Each path below is one point turned by a fixed rotation once a step. After each direction that follows a path, write how fast that rotation turns it, in deg/step (0 if it stays still).
Each turn is a multiple of 5 degrees from 10 to 175, or 0.
Each row of a path follows its step; steps can be skipped.
Rotation 1:
step 0: [ -9  -4  -3  14 -11 -11  10   2  17  10  -6   8  -7  27  14  -2 -10  -4
 -12  29  11   6 -14   0   4   7   6  11  10 -16  17   7  19  21  -7  -2
  12  15   9  -4 -28   1  -3  -6  -8 -10  17  22 -12  -3  13   7 -14]
step 2: [ 26 -10   1 -24  -2 -15   7   4  -5  15 -14   3 -15  -3  -7   6  11  -2
   1 -11   1  24  -3  10 -20  -4  -4   4   9  20  22  -5   7   6  -7  -2
   7 -25 -15  -9   1 -16   7   8 -16   0 -17   8   9   2 -18  -7  28]
step 3: [  2 -11  10  14  -3   3  -2  14   9  11   9  12  15  22  -5 -12  19   8
  -5   9   0  12 -10  37  -1 -21  16  11   9  -7   6  -3  11   3   6  13
  22 -14  19 -14   5 -11  -3   8  11  -7 -23   7  -9  -5   6   2  14]
step 4: [-27  -3   2 -13   6  -5   8  12   6  -8  -1  10  11   6   2 -12  13  -1
 -10   8  -2   2  17   8 -21 -16  -5 -16  -2 -14  -6   7  26   7 -17 -10
  20   7   3  -6 -12   2  -2  -9  26 -13  -7   4 -15  21  -4  -7 -30]
step 5: [ -7   3  11 -17  -7 -24  -5   0  -9  -9   8   5  -4  24  18  -6  -1  21
 -11   4  10  25  10 -11 -15  13 -15  10  -4   5  -1   0  27   7   1  -4
  -3  -8 -27  -1  -5   1   5 -15 -25 -11  18  13   2  15   9   3  -5]
step 6: [ 13  17  -6  12   1 -17  26   0  -4   9   8   6 -12  14 -15   6  -5  24
 -17 -14   3   0  -7   6 -10  14   3  21 -24   2   9   4   9   1 -15  27
  12 -14   6   5  -4 -15   2  14 -14   8   6   6 -21   8  14   5  18]
step 7: [ 16  -6  -5   6   0  -4  18  35  18   1 -11  10   7  -8  -9 -12 -17   8
 -21  -7  -6  12   6  12  -3   7   6 -10  -3   5   5   7  -1  18 -10  -2
  14  12  -6 -12 -30 -13  -1   9   9   3 -20  -6  -9  -7 -28   1  15]
step 8: [ -8  -6  26 -16 -11  -3  -5  15  23  -8  23  -6   0  22 -10   3  19   0
  -2   5   2  12  10   2  -3 -17  22   5   9   3 -20   1   8  20   0  -4
   4 -15 -27  -8 -12  16  -1  -2   9  -1 -19 -14   5   5 -11  -4  15]
step 9: [-14   0   6 -15   3 -14  -8   8 -21   6  16  -7 -16  20  -6  13  13   1
   0 -16 -17   9  13   7 -22 -10  -4  -6   2 -10 -16  20  31  10 -17  10
   1  -9  25  -6  18  10   2   7  -2 -12  10  10 -13  -8  -1  -2   8]
Directions:
[-1  0  0 -5 -4  0 -4  6 -8  1 -7 -1  3  1 -2 -2 -1 -3 -4  7 -1  4  2  1
  0  4 -4 -3  1  5  5  4 -2  4  2 -4 -1  5  1  2 -2  2 -3  0 -4  1  0  4
  1 -3 -2 -1  4] : 145
[-6  4 -4 -1 -2 -2  0  2  1  3  2  2  2  0  6 -1  3  1  3  0 -2  1 -1  3
 -6 -3 -1 -2 -1 -4 -2  0  3 -1  4  3 -5  0 -2 -4  2  6 -3 -4  4  3  3  5
 -3 -5  5 -7 -3] : 70
Rotation 2:
step 0: [  7  -6  -7  -5  31   1  10  -3  -2  -5  15  -4   1   5  -9 -14   4 -13
  -6   1 -19  -6 -16 -17   5 -19   0 -13   7  -5  -1  25  15  17 -14  13
  -1  -7 -10  13 -14   4  25   1  -1   0 -11   7 -11   3  12   0  -6]
step 1: [  6  16   7 -18   2  -4 -15  -5 -10   4  -5  -2  -4   5 -14   9  -4  14
  -9   0   0 -18  15  16   4  -8 -10  24  12  -2   2   8   5 -16   9   0
 -19  -9   7 -17 -17 -12   5 -10   3  -1   4   6 -28  16  -2  -1  21]
step 2: [ -1 -23 -11   3 -16   1 -15  -3   2 -16  -7 -14   5 -16  -7 -12  -6  -3
 -18 -10  -9  23  -8   5  -3   8  -2  12  17  18 -12  -5 -12  -5 -10   5
   3 -21   1   5  -6  10 -13  -5  -3  24   2 -13  -2  -8   2 -22   5]
step 3: [-11  10   0  11  16 -11  12  -5   4   0  15   6  31  -6  13  -3  18  -3
 -14  -1  -7   5  -4 -13  10  12   6   0  -2 -18  -1   6  -6  -8  -3 -21
 -13  -3  16 -21 -14  17  13  10   6   0  -9 -10  -4  -2   1  -5 -23]
step 5: [  6  -4 -14   5   3 -22   9  -4  13 -16  -1 -29   4  -2   0   5 -21   5
   3   7   7  -3  12  -2  21   7  15  11  -4   9  16   9  -1  12   5  26
   6 -10   4 -11  -7  -8  -1 -13  -9  -5  -7  -9   8  13  -2 -24  15]
step 6: [  2  -8   4  -9   5  14   9 -11  -9   1 -10  15  23   3   2  -5   2  -5
   4   3  -2 -11 -23  -2  15  -8  -2   0   7   9  -9  -8  13   1 -16  13
  -8 -26 -12 -20   2 -15  22   0  18  18  -3  -3  -6 -11  -6 -12 -18]
step 7: [-25  -4   5  12  -9  -8  -5   6  -6  -2  -2  20   5  15   0 -14  -3  -2
   2   7 -16  -5  26  16  -2 -13   5   2   3  -5  17  13  -5 -22   6 -18
  -2  10   4   2 -18  -5  -1 -18   5  23   5  -7 -15   7 -20  -4   0]
step 8: [-10  -5  -7   6   5  -7   8   3   6 -12   0 -29   7  -1   5  -2 -10  26
  -9   6 -11  -2   2   2  13   1  -3  -5   3   3  -7   8   6   5   4   3
 -10 -22   3  29   9  26 -26   6  -8   3  -3  10  -8 -19 -15  -7  -9]
step 9: [ 13   0  -5  10  13 -27  -8   8   5   1 -15  -1  -7  -8  10   5  16  -1
  -8   9  -4 -14 -19  -6   9  -4   2   2   9 -24  -4  18  11   3  -2  -6
   2 -13 -11 -29   0  -8  -1  14  -2  -8  15 -10   2  23  -7  -7 -20]
Directions:
[ 2  4  0  5 -1  0  6 -9 -1 -1  1  2  1 -2 -4  0  4 -5  1  7  4  0  1  3
 -1  1  1 -4 -2 -2 -1  7  2 -4 -1 -2 -2  4 -5  5  0  7 -2 -3 -3 -1 -2  2
 -3 -3  0 -2  1] : 90
[ 5 -4 -3  3  2 -5  3 -2 -7 -8 -2  2  2 -8  1  2 -2 -1 -1  0  2  4 -2 -4
  7  1 -3 -4  4  3  2 -2  0  3  0 -6  2 -1 -3 -2  7 -2  1  5  0  1 -1 -3
  0  0  3  0 -1] : 115
[ 0  3 -5  6  1 -1  3  3 -2  1 -1 -1  2  6  2 -4  3  6  2 -3 -1  3  1 -3
 -2 -1 -2 -5  2  1  4  6 -6  5  3 -3  0 -2  4  5  0  4  2  3  0 -3  0  7
  1  3 -3  5 -3] : 85
